rotation steps, each row followed by its count of steps:
The counts run from 0 to 382.
[ 23 -45   3  -1  -3 -13  28  11  35  21 -47  63  21   3  24  33  17  14
  63 -26 -46  49  34 -20 -12  40  58 -14 -32 -29  11  19 -13  13 -13   7
  32  22  -7  -5   4  53  15 -36   4  -8  40   2  21 -45 -53 -13  43  44
  32  40  35  25   9  10  49  24  26   8  43  -3   1  38 -25] => 120
[ 58 -46  26 -22  -6  15 -12  27  26  75 -55  39  30 -18   2  23   2   3
  71 -33 -39  23  20 -11  16   4  14  24 -19  -8  10  -1 -33  15 -27 -16
  15  17 -26 -43  41  12  31 -45  28  16  22  17  40 -28 -43   4  38  34
  28  35   1   9   2  13  31  23 -31  -7   8  52   7  24 -18] => 287
[ 42 -26  36 -11   4  12 -18  17  31  41 -81  55  60   0  13  25   2 -20
  36  -5 -49  25  29 -31   7   7  18  10  -3 -25 -26  -2 -20  31  -9  13
 -16  12  -6  16  13  17  -9 -11   5   4  50   3  32 -50 -29  48  45  12
  40  45  26  -9  -4  31  45  68 -13   3  14  46 -22  46 -28] => 301
[ 64 -36  35 -14  -3  -7   4  23  29  29 -37  28  48  33  11  -1   3  18
  86 -46 -47  39  20  18 -12  21  13  55  16 -21  -9  52 -44  18 -16   3
 -11  19 -27 -16  39  10   4 -16  21 -22  22  -9   6 -24 -42  28  47  14
  57  27  48  24  17   5  19  19  13  20  39  24  -9  30  -5] => 216
[ 26 -30  12 -12 -22 -43 -17  19  34  46 -28  47  59 -12  23   5   6   1
  60 -22 -26   8  42 -32 -14  29  55  -6  -3 -27 -23  57 -57  16  21  -8
  19  48 -30   8  12  -5  25 -18  -1  10  51  -1 -15 -42 -51  36  40   5
  72  17  12  11 -32 -12  34  12 -12  34   8  43  -9  10 -19] => 25
[ 56 -52  22   8 -17 -25   7  -4  35  67 -44  38  53  -5  19  21 -14  -6
  68 -27 -45  31  22  -5  -1  19   8  66  17 -16  -7  39 -38  15 -32  -3
  32   6 -73 -38  24  21 -16 -12  23  -6  15 -12   0   8 -53  -6  42  14
  25  25  41  25 -15   5  27  39 -24   2  25  21  11  22  -4] => 198
[ 17 -30  35 -13 -34 -24 -12  16  27  64 -31  24  52  -2  11  27 -15  10
  76 -42 -25  14   9 -28  -8  42  46  23 -15 -17  -5  49 -14  25 -37  19
  32   6 -21  31  47  18   1 -23  -8   9  28  28  13 -41 -44  34  66 -26
  38  38   6  17 -27  39  48  16 -13   1  11  10  12  10   3] => 46
[ 22 -45   7 -27  -9  -1 -16  25  24 -11 -47  39  22  14   3 -22   0  20
  72 -68 -25   9  31 -16 -20  36  42  27  -9 -24   0  28 -29  38   7  13
 -10  38 -18   1  25  25   2 -25   3 -18  31   4  -2 -65 -46  25  25   1
  73  42  13  42  18  -5  61  39  13   9  44   9 -19  39 -35] => 234
[ 23 -30 -14   6 -15 -30   5 -14  24  41 -29  69  45  -5  26  22   2  13
  79  -2 -68  33  22   7 -17  22  25  12 -18   1  14  25   9  31 -26  16
  15   2 -57 -30  27  38 -19 -38  13  17  24  -1 -28 -40 -33 -14  62  14
  35  33  47  -5  -4  29  34  21   1   1   7  41  14  11 -31] => 109
[ 35 -29  27 -25  -5  10 -34  21  44  47 -51  49  39   6  26  16   5  26
  41 -32 -40  10  46 -32   9  -2  14  42 -25 -17  -3 -10 -35  26  -9 -10
   8  26 -40 -16  11  25   9 -37   9  -3  28 -20  48 -47 -37  29  41  13
  22  49 -30  17 -18   8  55  27 -25  -1  34  44 -31  45 -38] => 148
[ 26 -33  13  -4 -14 -11  13  16  29  47 -20  78  29   1  43  37  14  22
  48 -53 -31  38  62 -47   8   2  41  18 -14 -21  11   5 -27  14   3 -14
  14  22 -22  -5  -6  48  30 -35  -5 -14  26 -31  40 -47 -48  19  50  24
  25  52  -9  30  -1   0  63  29 -14   7  39   6 -16  38 -26] => 146
[ 18 -47  24 -23 -21   6 -36   3  20  31 -55  27  35 -10 -17  19 -10  13
  64 -46 -46   7 -11 -24  -6  36  41  55  -7   5 -28  16 -18  33 -42  27
  10   5 -51   1  48  23 -19  -8   1   8  38  42   9 -35 -38  39  38 -20
  49  56   3  37   5  34  42  49 -14  -3  21  23  14  32 -16] => 69
[ 18 -47  15  -4 -27 -22  -1  -8 -12  27 -50  59  50   9  24  -3  -5  35
  82 -29 -22   7   7 -21 -27  35  35  26 -29 -24  -1  30 -13  37   1  16
  15  26 -65   1  24  21 -20   4  10 -10  27   9 -27 -70 -41  17  20 -18
  67  40  23  40  -6  -2  43  41  11   7  36  -4 -29   9 -20] => 226
[ 40 -47  13 -20  -9 -11  -5   9  23  55 -31  50  35  -6  -6  37  -1   0
  79 -15 -38  19  37 -25 -11  27  41 -12 -26  -4  -4  21 -37  23 -28  -2
  11  17 -20 -37  32  -1  40 -29   8  34  30  58  -4 -46 -48  32  47  20
  61  17  22   8   1  24  27  12 -19  10  -1  43  25  11  -8] => 272
[ 34 -52  22  -4 -16   1  12  22  23  76 -56  59  36 -19  12  43   0   7
  73 -36 -34  29  12 -20  18  10  27  21  -8  -6  28   7 -20  21 -37 -15
  12  -8  -8 -40  39  50  31 -42  21   9  17  20  37 -25 -40   7  43  41
   8  46  16  33   0  16  24  14 -18 -11  15  20  12  19  -7] => 288
[ 45 -44  24 -30  -6  -9   4  25  41  17 -20  44   8  -6  12  20  12  29
  81 -71 -22  20  52 -29 -10  36  73  25   8  -8  -6  31 -53   6 -19  -3
  13  21 -21 -12  23  41   9 -24  -2 -27  14   3  27 -17 -47   9  44  15
  46  34  -2  41  28  -4  50  23   6  17  43  -6   8  29  -2] => 370
[ 18 -43  -1 -23  -6  -4 -44 -13  30   6 -69  50  20 -21 -11   1   9  -6
  59 -19 -41   9  -4 -13 -12  39  29  35  -3  -3 -18   8 -17  37 -20  19
  20  26 -59 -23  27  20 -24 -18   9  12  51  27 -15 -39 -33   5  20   4
  57  52  17  20   1  12  43  58  -6  14  15  43  17  31 -34] => 92
[  9 -44  30  24 -24 -28  -2   2  26  33 -46  21  53 -21   5  43  -7  -5
  61 -16 -19  25  28 -38   7  35  68  35   5 -40  18  50 -40  18 -31   3
  25  -3 -36  18  23  22   7 -29 -12  33  53  26  21 -26 -47  47  55  10
  38  16  39  24 -10  32  42  46 -11   8  22 -12  24  13 -15] => 184
[ 35 -35   3 -21  13  -5  -4   5  42  58 -34  75  33 -21  35  50  -6  -8
  50 -18 -51  45  54 -62  -2  25  42  -4  -6  -5  -9   6 -19  10  -9  24
  15  10  -2 -18   4  25   0 -23  -7  -3  26  24  20 -54 -49   8  64  14
  26  32  33  -4  -7  10  40  52 -26  11   9  35  14  36 -12] => 277
[ 42 -17  28 -41 -14  -7 -21  22  35  64 -44  12  37   5  25   4 -11  -5
  52 -48 -49  14  27 -27   4  13  19  46  -8 -15 -11  37 -33  22 -21  -9
  31  45 -36  -7  43   9 -19 -41   6 -15  23 -23  14 -31 -59 -14  43   3
  31  42 -14   4 -45   0  57   4 -47  10  19  33   0  30 -28] => 36
[ 43 -36  39 -43  -5  -7  -7   5  34  11 -41  11  26   6   6  32  -4  24
  72 -45 -44   7  22 -36 -36  42  54  27 -39  -5 -24  30 -25  21 -32  27
  30  22 -38   9  33  24 -21 -20  -5  -1  25   6  26 -35 -38  12  32 -17
  45  37  -3  20  10  20  66  30   7  -8  47 -14  10  35 -14] => 368
[ 47 -35  16 -18   4  19  17   8   5  53 -83  51  25   0  22  36 -15   1
  46 -24 -32  32  30 -63   1   7  31   5 -16 -44  -2  13 -22  24 -27   9
   2  16  -8 -29  21  34  10 -40   4   0  14   7  29 -69 -43  18  26  23
  62  28   4  10  18   7  70  33 -15 -11  24  10 -21  26 -16] => 282
[ 41 -32  27  18 -17  -9  18   8  13  76 -69  88  55 -16  27  22   6  -3
  28 -13 -30  49  23 -27  18 -15  21  30  13 -28  14  18 -28  18 -14  -5
  -3  11 -28 -13  -3  49  -3 -18   5   6  29 -42  33 -26 -36  18  44  33
  34  43  30  30   0   0  24  50 -14   6  22  15 -16  32 -15] => 307
[ 55 -19  16  -7 -10 -16   9  17  27  38  -2  21  57  19  15  31  -9   8
  74 -42 -45  45  42   7  -8  30  34  43   8 -20   5  47 -29  15 -33  -5
  20  12 -29   9  31  47 -12 -40 -13  -6  32 -20  27 -18 -31  -4  78  -5
  38  16  33  15  -1  25  55   1   2   3  42   3  26  25 -18] => 352
[ 34 -36  -7 -14  11  13 -41  19  47  -3 -53  52   7   4  -5  -1  16 -16
  60 -42 -61  34  22   9 -12  24  20  41  22 -13  -7  15 -22  33 -14   7
  -3  30 -25 -19  23  31  -5 -48   5  -9  46   3  -1 -28 -34   9  52  30
  53  43  49   8  10   2  46  29   5  19  13  44  22  38 -48] => 100
[ 27 -59  28  -2 -21 -18 -48   0  51  34 -41  33  38  -9   4   5   3  -8
  83 -47 -32  -3  13 -13  -4  48  27  50   7 -18 -21  31 -43  24  -4   8
  31  -2 -55 -12  18  13 -11  -1  24  -9  45  32  -9  -6 -62 -11  39  12
  23  42  31  40 -15   9  11  61 -10  25  20  33   1  28 -11] => 205
[ 19 -38  27   7 -25 -31 -14  16  35  52 -11  56  47  -6  -2  34  18  23
  60 -21 -33  12  36 -21  14  20  53   3  -6 -10   1  24 -71  20 -18 -15
  19  12 -31   6  16  -2  46  -6   2  18  40  18  15 -36 -41  72  49  15
  56  20   7  27  -7  19  43  15  -9  13  29  41  12  24 -15] => 160
[ 60 -52  42   6 -30 -26   0  -4   1  51 -71  12  48  -2  12  10 -20  14
  74 -16 -20  10   0 -11 -12  26  23  45 -15 -35  -3  46 -40  23 -41  -3
  28   8 -73 -18  40  10 -16 -24  20  12  22   5  -6 -27 -48  16  23   6
  47  32  32  36  -5  17  34  36  -8  -5  36  -2 -18  -1  -9] => 200
[ 19 -50  24  13 -25 -46  29  10   8  53 -25  86  79 -10  12  18  13  23
  69  -4 -35  27  27 -16  -4  24  67  -9  -6   2  29  22 -48  19  10 -12
  19  12 -41   2   8  18  14  -7   4   3  48  -7   5 -39 -25  28  43  34
  40  23  27  28   2  -2  23  39  -5  24  17  21 -13  12 -11] => 0
[ 48 -34  31   2 -11   2 -16   4  17  59 -74  62  51  -4  15  13   3  -1
  34 -17 -49  35  19   0  15 -12   4  36  -3 -13 -14   0 -35  30 -12  -9
   2  26 -56 -33  23  22  -9 -17  17  -1  39 -27  21 -36 -44  14  30  23
  38  51   9  19 -17   5  42  46 -26   7  20  64 -29  31 -32] => 309
[ 26 -46  -5 -35 -17 -18   4  -5  -2  23 -27  56  49   7   3   9   0  26
  73 -17 -32  13  26 -25 -19  26  33  -2 -34   5  15  31 -32  28 -10   6
  12  37 -44 -22  36  -4  20 -17   3   8  12  27 -30 -74 -44  32  20   2
  79  23  10  23  -2  -1  53  15   3  11  29  30  10  22 -24] => 249
[ 20 -24  -3  16  -3 -16 -13  18  38  60   2  86  41   6  32  27   9  25
  86 -21 -42  24  47  -9  -6   6  29   8  -8  -7  27   9 -14  18   6   5
   7   2 -35 -24  10  58  13 -41   8   0  29  -9  11 -50 -30   6  74  18
  24  45  20  21 -22   8  33  12  11  -4   5  45 -16   7 -21] => 131
[ 26 -45  33   3 -11   1 -39  26  42  61 -52  43  47 -15   5  31  -3   0
  71 -16 -47  -3  10 -17   6  10  22   7 -16  -1 -12  -2 -40  37 -14   3
   5   6 -27 -20  33   7  20 -24  10  36  59  38  21 -42 -43  36  48  18
  38  49   7  11  -6  37  32  42 -18  -9  -1  63 -10  17 -19] => 294
[ 11 -32  23  19 -21 -26 -11  15  19  23 -64  48  63   3  -1  -1   6  -6
  37 -22 -24  30  26 -13   9  25  38  28   9 -48  -8  33 -27  36  -3  -2
  -4  25 -18  51  -1  36 -16 -34 -12   9  72 -13  23 -50 -23  48  43  -4
  57  43  17  33 -19  15  53  57   8  16  15  12 -14  24 -44] => 323
[ 50 -33  24 -43  -8 -18 -40   2  31  31 -14  37  23  -4  19  20   1  22
  79 -36 -40   4  41 -42 -26  34  42  17 -17  -8 -45  22 -45  19  -4  27
  27  32 -69 -14  19  16 -20 -16 -11 -10  34   5   1 -49 -36  -7  30 -14
  57  49 -16  25   0   6  46  47 -10  20  42  14 -18  21 -27] => 365
[ 14 -34  -4  -7 -18   5 -11  25   1  45 -47  56  33 -11  20  35 -30  13
  80 -24 -22  12  38 -43 -12  13  29   7 -10 -24  30  17  -4  35  -1   7
  -8   5 -27 -27  36  33  10 -63  10   9  22  27   3 -87 -31  22  52  -7
  60  28   5  15  -6   5  52   3  -9 -14   0  33  -8 -10 -33] => 267
[ 43 -17   7 -14   5   9 -11  29  47  15 -52  34  31  26  28  14   4   9
  70 -34 -66  25  32  -5  -8  26   8  15 -43 -20   8   7   4  31 -16   8
  11  19 -24  -3  28  37   0 -68  15  -4  41  -1  20 -56 -24  -1  53  14
  34  38  12   3 -15  21  65  12   0 -14  27  33 -19  33 -50] => 125
[ 45 -41  15 -14   5  -5   0  10  39  26 -34  49  30   7 -12  12  -1  -1
  67 -46 -50  46  15  17   1  13  33  53  26  11  -8  21 -34  18 -38  16
 -16  13 -16 -21  40  22   4  -5   1  -6  20   2  27 -12 -39  46  52   8
  52  24  52  17  35  20  41  38 -13   7  31  33  42  56   1] => 78
[ 13 -34  26  10 -40 -31  23  25  18  49 -54  35  65   5  20   5  -7  24
  56 -28 -24  19  20 -11  -9  14  44  19  -6 -37  43  28 -28  24  -3 -23
  11  19 -27  13  38  37  13 -61   3   4  42 -23  14 -60 -24  26  49   8
  38  28   1  23 -34  -2  53   4 -10  -4  14  -1  -6   3 -41] => 16
[ 42 -44  20  -1 -23 -39  -1  14  39  20 -10  29  45   9  -5   8  20  -3
  65 -49 -33  25  33  -6   6  64  59  26  -2 -10  -5  47 -40  12 -25  -3
  46  34 -31  26  20  29   4 -25 -11   2  57  -1  15  -8 -55 -14  64  10
  29  48  14  33 -19  17  38  29 -12  30  31  -8  27  43 -22] => 344
[ 35 -26   8  13 -23 -32   0   3  14  68 -19  70  68   0  26  16  -5   8
  44 -17 -37  48  47   7  20   6  23  39  12  -6   7  29 -18  18 -15 -13
  24  32 -65  -3  15  31 -27 -22 -19  -3  40 -53  -2 -21 -33 -10  60   5
  36  42  20  26 -40  -2  29  24 -25  26  20  30  -7  27 -34] => 333
[ 18 -40  21  -5 -32 -28 -15  10  37  70   0  32  45  -7   4  39 -17   9
  85 -51 -26  19  25 -29   5  42  59  36   6  -1   1  37 -33  15 -29  18
  36  11 -24  10  43  26  -2 -18  -2   4  27  24  14 -11 -51   6  78 -16
  25  38  20  20 -29  24  30  25 -24  14   1  18  26  10   3] => 45
[ 30 -47  29  11 -36 -10 -34  12  20  44 -61  33  32 -22   8  23 -12   3
  52 -21   5  -7  22 -34   6  12  40  48  16 -54   9  25 -61  26 -25 -20
  20  22 -60 -18  27   8  11 -39   4  20  48   7   7 -36 -42  43  30  13
  47  30 -14  35 -23  -1  38  34 -22  -7  18  31 -15  -8 -32] => 178
[ 49 -43  28 -27  -2  -3   5  41  34  42 -10  28  14   3   2  28  -7  41
  98 -59 -41  19  23  -1 -22  14  46  51  10  -2  14  33 -56  21 -28  -5
   0  11 -45 -21  50  29  25 -27   8 -10   8  -1  30 -22 -28  27  54  16
  50  31   4  34  24   7  45  -3  -4   1  29  17  20   7  -3] => 377
[ 33 -21  26 -28 -17 -28 -14  12  47  47 -48  20  56   5  21   8 -10  -6
  44 -19 -53  18  34 -43  -7  31  46  12 -18 -24 -31  36 -33  18   8   9
  28  39 -34  21  21  -6 -14 -26  -5   1  41  -5  -4 -40 -43  24  50 -13
  50  22   9 -12 -43  19  54  29 -24  24  18  28  -6  32 -31] => 28
